name the system of each run
trace 1, q625 (11 x 22)
[[27,7,16,23,0,37,2,14,18,-17,10,4,21,-2,-10,-27,-24,-3,20,-45,-9,18],
[7,-14,3,-10,20,-5,-8,-15,23,9,-34,-11,2,18,9,-39,-42,35,2,20,-11,13],
[-23,-13,-40,-7,2,2,36,-49,-13,-18,6,10,-22,-10,2,3,-15,5,-31,21,5,-1],
[-1,1,-18,4,-6,-22,-33,-4,-45,8,-11,12,-20,-5,-38,35,2,-19,-19,-23,-6,11],
[11,12,25,-4,-7,-15,-12,11,13,20,-3,-16,15,33,-10,37,40,11,-22,3,24,-22],
[2,15,1,9,25,45,14,27,32,-18,26,-19,-2,-2,-5,12,10,-19,25,-15,7,-22],
[25,7,18,9,14,34,-13,1,8,3,-25,15,19,-17,29,-10,-36,16,26,-26,-14,21],
[0,6,-4,-10,-23,-6,9,-30,21,-6,-8,-11,-20,15,12,-46,-38,26,-20,16,16,11],
[-26,-19,-41,-26,3,-6,8,-34,-20,-19,-12,24,-23,11,-29,9,-11,-16,1,12,-6,-11],
[12,-11,3,25,-7,-21,-8,-8,-27,4,2,17,23,12,-33,42,20,-1,-39,-20,-8,10],
[5,10,7,8,29,-8,-15,33,21,22,8,-51,-6,13,-23,19,22,8,-14,3,15,-17]]
trace 2, q727 (11 x 22)
[[-13,25,-1,-16,-9,32,7,7,-4,4,-1,-7,-19,-47,7,-24,-19,-13,25,-19,-16,36],
[-5,18,0,-15,-34,-21,-12,-23,-9,14,-14,14,8,37,30,-21,-19,1,12,38,1,4],
[-25,-10,-11,3,-31,-2,24,-7,2,-16,24,11,-19,10,-43,-2,19,-14,-23,24,-7,-37],
[12,-31,-17,16,26,-28,-18,11,-39,13,7,6,39,-10,-30,8,14,-8,-1,-21,-4,7],
[20,-12,36,22,18,-15,2,26,29,-8,2,-26,-10,-3,38,6,17,26,-25,-6,9,10],
[-16,23,-8,-41,21,33,12,11,7,6,-1,-21,-12,-39,19,2,8,-11,35,-5,12,3],
[1,35,6,8,-38,10,-15,-13,-16,-1,-5,31,8,24,35,8,-20,-21,24,5,-18,20],
[-12,4,11,-4,-48,-4,5,2,17,9,7,1,-5,13,-49,-40,-1,3,-16,22,-8,-22],
[6,-47,-31,9,32,-22,2,-7,-21,-7,16,15,29,8,-12,-10,5,-7,12,10,10,-33],
[9,-27,17,31,13,-19,8,15,-4,-24,5,0,-20,-32,17,13,13,10,-35,-23,-16,31],
[-9,19,0,-40,22,-9,-4,10,2,31,-12,-46,-1,-20,22,0,13,10,7,3,25,27]]
trace 3, q125 (11 x 22)
[[-14,-6,14,-28,-24,-25,23,2,20,10,-5,-22,11,7,-3,-51,7,18,-12,21,-4,31],
[-33,-10,-41,7,20,-5,25,-9,-17,-2,22,2,7,6,8,0,-4,-22,16,49,-24,-7],
[0,6,11,35,-24,-11,-15,10,-41,23,11,21,7,-42,6,20,10,-2,-22,3,-24,0],
[6,6,11,-11,-2,-28,-18,38,1,24,19,-40,-2,-6,0,-17,33,-4,4,1,37,-16],
[-8,-23,15,-8,8,6,17,20,19,-39,6,24,-4,8,37,4,29,-19,35,4,-8,-17],
[-2,16,20,0,-25,17,15,10,1,7,2,6,30,-16,1,-26,-4,-8,16,-18,-33,52],
[-10,4,-6,1,0,-21,-9,0,4,31,2,-23,12,20,14,-41,-20,12,10,55,-9,-2],
[-20,-21,-18,7,-15,-3,24,-16,-25,-9,24,30,-9,-40,13,-5,7,-7,-7,29,-1,-36],
[5,-3,-3,13,-14,-37,-23,27,-43,6,19,-1,4,-17,-13,0,24,-28,2,-27,1,24],
[-5,-13,35,-12,5,-32,2,32,29,4,-6,-21,2,20,18,7,45,12,-5,23,-3,-1],
[-22,12,-4,-3,8,42,42,13,15,-10,26,-3,17,-23,16,2,14,-18,28,5,-16,5]]
trace 4, q927 (11 x 22)
[[-1,-8,-7,23,16,14,24,-25,-13,-14,4,33,35,0,36,38,-2,1,-5,0,-24,21],
[3,29,13,9,-11,-1,-20,21,3,23,-3,-38,-37,-33,-10,-19,-20,12,-24,-13,-3,26],
[-14,4,-3,-31,1,-8,-8,-6,-1,9,-11,10,-2,19,27,20,25,-9,25,37,21,-45],
[8,1,0,27,-34,17,22,-3,-1,-40,33,25,3,2,-17,-5,0,-25,-7,-40,0,8],
[12,-10,14,-19,18,-12,-30,22,6,35,-30,-17,28,3,-31,-29,-7,19,17,-5,-12,15],
[-10,-20,-7,15,20,-8,38,-18,21,-20,18,-3,4,17,46,3,2,14,-17,41,3,-13],
[-14,12,-22,-3,1,20,-2,1,-30,2,2,7,-30,-58,-20,4,-15,-19,2,-24,-18,21],
[14,19,26,-11,-20,-32,-36,-2,-8,27,-26,3,11,33,29,19,11,11,-4,8,13,6],
[-13,-3,1,2,-18,8,31,15,32,-31,34,-13,-25,12,-30,-13,23,-17,-11,4,9,-30],
[9,-6,-12,-1,27,23,-12,2,-22,15,-8,20,52,-11,-16,10,-4,-14,39,-21,-20,8],
[21,-6,26,29,-3,-14,0,0,25,-3,-2,-15,-6,8,40,-27,-22,36,-28,6,3,16]]
trace 5, q501 (11 x 22)
[[-14,9,9,16,-21,4,22,-18,-12,28,6,15,43,-9,13,8,3,14,-18,35,-36,18],
[2,15,-18,31,-1,-11,-21,21,-23,23,39,-29,-15,-23,-7,-13,-6,-12,-7,14,16,-32],
[9,-20,16,-24,-4,-15,-12,5,-20,-9,-11,34,4,-22,31,17,35,-8,22,-17,28,-25],
[4,4,23,-5,-19,-12,17,23,30,-25,15,-26,-3,26,1,-24,21,-8,-4,-27,13,41],
[-24,-9,-2,-20,30,9,-2,19,17,14,-23,-7,4,4,-7,-18,-7,-3,39,33,-43,8],
[-6,14,-6,28,-26,19,30,-26,-8,7,29,18,31,-7,30,-11,-14,3,-9,32,-13,-5],
[3,1,-15,16,-14,-22,-34,18,-36,14,17,-6,-33,-39,-13,-24,-12,-15,0,-6,10,-15],
[-1,-25,13,-35,-9,-44,0,-8,-10,-8,-14,19,5,8,25,14,44,4,-5,2,27,-8],
[-11,3,6,7,6,0,25,34,26,-24,26,-32,-4,18,-16,1,30,-24,-1,-16,-10,31],
[-6,4,12,-6,22,18,-10,19,3,36,-22,1,37,-13,8,-2,-5,9,37,20,-41,12],
[5,22,3,29,-29,13,14,-12,9,3,33,-3,7,-2,39,-29,-21,7,-7,29,18,-27]]
trace 6, q625 (11 x 22)
[[-18,-14,-35,-37,-9,-32,-5,-22,-30,10,-7,1,-19,-16,-17,-34,-13,-5,3,14,17,-2],
[-7,-24,1,3,-17,-40,4,-8,-23,-23,3,31,-4,24,3,34,39,-16,-20,1,-1,-2],
[-7,10,14,4,0,-1,0,41,5,21,15,-30,13,-6,-47,17,43,-9,-12,-11,-14,9],
[9,10,5,13,37,9,-7,24,9,17,10,-21,31,6,47,9,6,-1,36,18,3,-8],
[1,12,22,10,-21,33,13,6,16,-9,7,9,-25,-48,38,-28,-19,10,5,1,-9,-6],
[-1,-2,-17,-37,-23,-17,-11,-20,-21,2,-14,12,0,-1,0,-51,-25,-8,28,-7,17,17],
[-16,-30,3,2,-27,-37,15,-15,2,-29,-3,31,-7,43,-7,-5,14,-3,-19,23,-21,0],
[-20,-13,-19,4,13,-7,14,14,-18,19,18,-16,22,-14,-60,10,25,-11,-17,6,-22,6],
[13,-4,3,32,39,-22,-23,24,-17,20,11,-18,16,-8,40,32,16,3,1,10,5,-3],
[-5,23,29,-11,-16,20,7,21,20,3,4,-18,-33,-47,30,-3,16,8,-1,-3,14,-13],
[2,18,-5,-34,-20,7,-5,-5,-9,-10,-1,12,7,6,24,-28,-9,-28,52,-19,18,17]]
trace 7, q727 (11 x 22)
[[3,21,-10,-18,24,8,-12,-14,8,42,-20,-33,24,8,7,-15,-31,25,9,24,9,12],
[-5,12,-10,19,-11,25,5,-27,6,-24,7,27,-37,6,21,21,-22,-1,-9,19,5,-45],
[7,2,-11,-18,-24,-5,-16,-12,-30,4,-10,12,-4,-15,-56,-8,-3,-10,-11,-43,12,12],
[16,-24,9,3,22,-36,-15,2,22,-12,-17,-11,9,65,4,3,2,15,-9,5,10,4],
[-17,-13,-4,-6,34,41,36,0,27,-18,-2,-7,-8,-27,-20,25,11,10,-12,-5,-20,-4],
[16,29,-18,15,19,14,-20,-15,-27,28,-7,-10,23,-12,19,10,-39,3,8,-15,1,36],
[6,20,26,-1,-33,4,-18,-7,28,-1,-19,0,-46,14,14,-5,-18,23,-22,14,12,-29],
[-7,-8,-31,-37,0,15,9,-25,-10,-14,1,14,7,7,-44,1,6,-21,19,-21,27,-23],
[16,-20,7,35,8,-18,-14,4,-1,-22,-12,16,9,41,-13,15,-11,-1,-12,-19,-35,32],
[-3,-11,10,-14,24,10,20,0,33,19,-13,-34,3,-20,-19,-12,2,43,-32,13,0,0],
[4,14,-37,7,39,20,-5,-22,-18,-4,6,-4,-6,-8,38,30,-27,-11,17,0,21,-10]]
trace 8, q501 (11 x 22)
[[-12,5,-41,-8,25,-3,11,-5,-19,-5,24,-14,17,25,-18,32,22,-37,11,-6,16,3],
[20,2,43,32,0,15,-19,28,10,1,-13,22,15,-4,-4,31,11,10,-3,-23,-37,1],
[13,11,5,-17,5,17,6,-5,30,25,2,-37,18,-4,-7,-39,-14,31,-5,5,39,-20],
[0,-11,-26,2,22,11,-4,-13,-3,-39,-2,23,-27,8,37,2,-28,-24,37,1,2,-12],
[-7,8,18,-11,-46,3,10,-18,-4,-3,-17,23,-14,-18,-20,-9,-6,8,-29,-20,-20,38],
[-12,-1,-28,-5,17,-38,-16,-3,-8,26,-2,-36,-1,38,-28,-2,-6,2,-15,35,6,-1],
[-8,-19,0,18,17,19,18,0,-4,-16,11,30,7,-18,2,51,28,-7,-6,5,-16,-34],
[32,21,16,14,-3,10,-15,11,-5,21,9,-23,26,-22,-8,-8,-2,9,-10,-49,22,26],
[6,-1,15,-17,23,-5,-26,9,32,-4,-30,-10,-32,23,33,-5,-12,17,21,18,16,-27],
[-21,11,-14,-24,-24,39,47,-29,12,-31,9,22,0,2,-5,-6,-1,-16,9,-10,0,7],
[7,4,-9,24,-6,-20,-33,2,-22,14,-11,2,4,20,-30,-15,-36,-7,1,-4,-34,35]]
trace 9, q593 (11 x 22)
[[8,-3,1,46,11,-5,5,7,9,-7,16,-10,16,37,-26,38,11,-1,-37,-9,-17,13],
[14,15,17,5,24,33,-16,14,16,40,-14,-24,17,-31,-22,11,-6,30,-7,-8,0,-19],
[29,6,5,5,12,21,-3,-13,10,-17,7,8,4,-8,56,-5,-19,7,19,-19,42,-23],
[-5,4,9,-26,-28,6,-4,-5,13,-30,-24,17,-52,-6,-3,-24,-18,-6,6,-23,-2,17],
[-16,-1,-29,-31,-7,-16,8,-37,-7,1,-12,4,21,52,-21,-9,-13,-10,6,16,1,19],
[-5,-18,-16,46,15,-3,8,-1,2,-9,18,-3,-10,17,-39,15,-8,2,-36,18,-30,-14],
[17,-3,-4,4,25,9,-15,-3,-24,38,-10,-8,25,-49,-19,23,2,24,-23,-16,11,-8],
[29,6,19,6,11,-7,-12,6,16,-15,1,-16,-19,4,51,15,3,11,-10,-23,48,-9],
[-13,23,16,-45,-12,34,6,-1,28,-19,-26,5,-39,-2,-7,9,3,-10,19,-21,-1,9],
[3,15,-17,2,-12,14,8,-25,4,-9,3,10,32,56,-7,-14,-28,-15,22,-1,-10,22],
[-1,-14,-7,33,-5,1,-8,-4,6,5,2,5,-14,5,-41,-27,-33,17,-23,26,-30,-27]]
trace 10, q125 (11 x 22)
[[-14,-28,-18,-6,35,-25,20,2,5,-6,4,-18,2,-1,46,-27,-2,7,15,34,1,15],
[-32,11,-8,-3,-21,0,16,-5,-30,0,3,18,-25,-44,28,15,5,-16,-3,14,-30,27],
[-10,35,4,-5,-36,-28,-22,15,-26,39,13,-16,13,12,-6,2,23,-24,4,16,7,4],
[-4,-12,21,14,-15,-1,7,24,23,-8,24,7,6,18,-1,-4,35,-6,6,27,-1,-55],
[10,-22,9,13,10,18,14,27,-3,-10,19,12,37,-36,-6,-26,11,-12,29,-29,-15,7],
[10,-13,14,5,12,-30,-11,16,5,8,-10,-16,8,1,43,-37,-15,16,14,11,-11,41],
[-40,2,-14,-32,-14,-4,33,-16,-2,2,2,-2,-23,-25,26,-19,6,1,-2,44,-5,5],
[-21,20,-24,13,-30,-14,-5,-3,-49,7,26,18,9,2,-3,14,10,-43,12,12,-14,9],
[5,-7,36,22,-30,-27,-21,33,1,21,8,0,11,7,-17,0,34,6,-18,15,-10,-26],
[3,-24,3,-2,27,9,25,30,18,-8,30,-17,28,-17,3,-22,30,-4,21,-2,17,-23],
[5,-13,12,17,16,1,-2,20,0,-17,-5,16,0,-20,50,-13,-11,-9,33,-9,-31,35]]
trace 11, q593 (11 x 22)
[[19,-26,21,29,29,-18,-16,7,16,-2,-23,-5,-12,-3,26,6,-15,39,-27,6,-19,11],
[-16,29,-14,-33,1,26,22,-24,1,17,3,-22,-18,-40,15,12,-1,10,-15,3,32,-1],
[11,25,-7,15,-4,-2,-29,1,-15,-22,-1,15,-22,34,22,33,-14,-36,22,-22,2,9],
[0,8,30,-13,-46,13,4,-9,24,7,-18,18,9,23,-49,-8,6,18,-21,-5,-12,-10],
[10,-16,-36,6,37,6,3,-1,5,-1,23,-22,29,21,-28,-28,-16,-8,20,0,24,-24],
[10,-41,13,23,28,-1,-1,-4,2,-19,-24,29,-17,-31,16,8,-16,27,-16,-7,-29,4],
[-5,24,-15,-28,-8,-7,12,-27,-12,19,-1,-30,-8,-22,15,-7,-6,14,-26,-9,36,37],
[-8,21,-8,5,7,-7,-25,2,4,-12,-9,-2,-41,43,16,45,0,-23,9,16,-3,-13],
[-1,15,15,-2,-34,36,17,-15,6,3,-2,26,28,3,-48,22,14,0,-16,-25,-14,-6],
[33,-3,-6,21,21,-6,-26,17,10,9,13,-28,25,26,-20,-37,-23,3,14,-16,20,-10],
[1,-37,12,-10,21,11,11,-13,22,-18,-27,25,-20,-27,19,-5,-10,33,-4,14,-5,-30]]
trace 12, q927 (11 x 22)
[[1,-14,-10,-22,36,10,-6,4,-14,-1,-24,-7,-11,-45,-18,11,-3,2,0,-43,-5,36],
[2,24,13,-10,6,-11,-8,-13,17,3,-25,-15,-10,43,47,31,-5,12,-7,17,7,25],
[-22,31,-10,1,-24,38,13,1,17,-12,18,-8,-41,4,-35,1,-9,-21,-5,9,-7,-27],
[22,7,-7,11,-6,8,-33,-12,-30,28,-6,30,46,10,-17,5,-14,-6,20,-10,4,-27],
[26,-35,18,21,0,-21,6,1,26,-21,8,-5,-7,8,-1,-33,-5,29,-34,-13,24,-16],
[-16,-25,-32,-43,51,4,18,-10,-5,-6,-15,-10,0,-22,-14,7,9,-1,15,-7,8,12],
[2,19,1,20,4,-3,-4,-20,-6,-11,-14,6,-7,26,36,39,-20,1,-14,-3,-19,48],
[-12,41,10,-10,-26,20,-10,9,17,26,-8,-28,-39,-3,-38,-2,-5,6,-21,14,-4,-19],
[10,3,-18,10,1,5,-14,-11,-20,6,19,20,29,23,1,21,8,-19,21,8,27,-54],
[32,-27,21,25,-8,7,2,5,13,-31,2,19,-2,-13,-18,-23,-10,12,-15,-50,5,0],
[-1,-16,-12,-44,44,-13,2,-7,12,17,-28,-30,19,6,-2,-15,-1,22,10,2,18,20]]

runs to name
trace 13 (2 x 22)
[[-10,-20,-22,-11,59,-21,-8,20,-16,14,-7,-27,-8,-27,14,13,10,-1,12,10,-7,19],
[-7,33,25,4,-18,18,19,-3,7,7,6,4,5,-10,53,40,24,2,-10,9,-4,13]]
  q501
trace 14 (2 x 22)
[[-12,-27,-9,-30,-1,-27,3,11,14,-33,2,-1,-36,18,6,-34,13,-16,23,8,20,-17],
[-23,-23,-1,-11,-5,-3,36,-4,-4,-22,-2,22,22,3,-1,-1,19,-15,8,-4,-41,47]]
  q501
trace 15 (2 x 22)
[[17,17,-4,-16,-25,3,-16,-10,-22,12,12,4,4,-24,3,-10,4,-5,3,-22,56,-35],
[16,-21,25,-8,-8,-11,-10,20,24,-43,-10,20,-20,37,-2,-9,16,-13,19,-29,10,-12]]
  q625
trace 16 (2 x 22)
[[20,10,-18,37,11,-18,-19,0,-12,11,12,-31,3,18,-29,2,-21,3,-34,-21,3,30],
[-8,2,0,-19,32,2,-14,-5,15,16,-29,-10,-26,2,9,39,5,23,-8,31,6,-37]]
  q625
trace 17 (2 x 22)
[[-2,-41,-7,-4,0,-11,35,2,12,-42,23,11,15,7,6,-49,7,-11,17,-9,8,8],
[-13,-25,-2,5,16,-19,8,11,-10,-4,-9,-3,-7,-27,16,-24,-12,6,3,8,-42,53]]
  q501
trace 18 (2 x 22)
[[2,-37,-17,-11,3,-16,-7,-26,-24,1,-25,26,0,-23,-18,-35,-32,18,-6,-2,-10,7],
[-11,-20,-15,-14,7,-48,10,-26,-16,3,-12,-10,-6,13,3,18,13,16,-44,15,12,24]]
  q927
trace 19 (2 x 22)
[[5,-22,-14,-11,39,6,13,20,-1,-16,8,-19,11,-22,-25,-8,15,-14,16,-45,7,27],
[6,5,29,6,18,1,-7,1,18,9,-31,-2,12,11,53,14,-12,27,4,13,-25,34]]
  q501
trace 20 (2 x 22)
[[2,0,-15,14,7,4,0,10,2,22,26,-19,48,18,-8,-44,-11,-8,29,28,-1,-18],
[4,-39,6,29,3,-12,1,4,-12,-13,6,30,-8,-37,27,-27,-12,14,-3,18,-18,-21]]
  q125
trace 21 (2 x 22)
[[-14,-8,-25,25,26,-24,-13,7,-34,3,7,-4,-22,-16,35,16,-13,-15,5,25,-27,23],
[-12,20,21,-13,-38,-9,-6,-1,-21,33,-4,4,-8,-40,12,14,25,10,-26,16,6,-10]]
  q625
trace 22 (2 x 22)
[[19,0,3,13,2,-3,-46,10,-3,-4,-11,13,-25,25,-22,18,-8,-9,8,-8,14,-53],
[22,-27,17,-10,0,13,16,-6,20,-31,-8,21,22,3,-27,-2,15,11,-9,-52,17,2]]
  q727
trace 23 (2 x 22)
[[23,-20,5,30,20,-4,-34,32,-12,14,11,-2,15,-18,-35,-6,6,2,7,-15,2,-38],
[21,-28,24,-11,32,-8,9,11,28,-10,-9,-13,7,-16,38,-7,17,31,-3,-14,32,-6]]
  q625
trace 24 (2 x 22)
[[0,15,-27,-9,-9,-12,-12,-21,-23,28,14,-5,28,17,13,-14,-8,-7,16,33,35,-34],
[5,-31,15,24,-13,0,0,19,5,-41,12,35,-30,-11,-6,-2,14,-10,-3,-12,-7,-41]]
  q625
trace 25 (2 x 22)
[[-24,-13,17,-14,-6,13,28,4,38,-5,-13,7,-5,2,2,-29,0,17,8,44,-36,-11],
[-15,9,-41,15,-6,0,14,-20,-46,18,31,0,26,-26,9,-8,-12,-19,1,16,-3,16]]
  q927
trace 26 (2 x 22)
[[-10,-15,2,-46,5,-24,3,0,1,2,-21,-6,2,12,-37,24,42,0,-13,-17,15,8],
[5,0,6,24,33,11,13,17,29,-9,9,-19,32,42,-5,30,15,-2,2,-3,-19,15]]
  q501
trace 27 (2 x 22)
[[-2,40,-20,-5,-10,3,-4,-23,-33,14,6,-9,-3,-17,45,11,-17,-11,3,-6,20,38],
[-8,25,19,-5,-50,-6,-28,2,1,0,-12,22,-41,22,-2,-1,-5,-13,3,17,-4,-27]]
  q625
trace 28 (2 x 22)
[[13,34,19,30,-28,1,-2,11,6,20,28,-31,3,-3,-15,8,10,8,-44,-13,19,-3],
[1,4,-6,-23,34,16,-26,20,14,2,-11,-11,-16,8,5,3,-2,-11,51,7,16,-41]]
  q625
trace 29 (2 x 22)
[[-8,2,-12,16,-1,5,2,-16,20,-9,-2,4,-8,59,-25,7,-19,2,-12,38,-18,-30],
[5,-21,-22,14,10,27,10,-19,-22,-1,9,25,22,-34,-45,8,-9,2,-13,-21,-7,-21]]
  q501
trace 30 (2 x 22)
[[-35,13,-23,-45,-5,21,26,-19,-2,22,-9,-8,11,-14,-23,-17,-5,-3,14,24,-19,20],
[0,9,-18,42,-10,-14,-13,-20,-26,11,14,18,14,30,15,20,-21,-7,-13,35,-15,-11]]
  q727
trace 31 (2 x 22)
[[7,-19,-3,-44,0,11,29,-31,16,-14,-8,11,29,5,-17,-14,11,14,-2,-23,37,-9],
[3,-19,-18,17,40,-5,0,10,17,-33,-1,-20,-25,26,-3,-11,-27,-6,3,-14,-15,34]]
  q593
trace 32 (2 x 22)
[[10,-8,18,-35,-5,-1,18,-16,33,-1,-19,-13,19,9,11,-45,-9,32,-2,-6,24,19],
[-28,-2,-40,-4,25,8,16,-16,3,-26,4,-2,-34,18,12,4,-22,-23,19,30,-16,-2]]
  q727
trace 33 (2 x 22)
[[16,-5,28,-8,2,-18,-25,28,36,14,-15,-25,1,38,-27,-20,9,16,2,5,11,-23],
[-7,-26,-16,-10,30,32,39,-14,23,-31,8,15,25,6,6,-10,-1,-1,27,7,1,-20]]
  q501
trace 34 (2 x 22)
[[-10,-15,-22,14,4,-36,-5,-17,-42,28,2,1,1,-27,12,-5,-12,12,-26,32,-11,11],
[-15,1,-12,-1,-6,-33,-3,11,-27,7,22,-18,-33,-26,6,24,36,-13,-25,13,21,-16]]
  q125
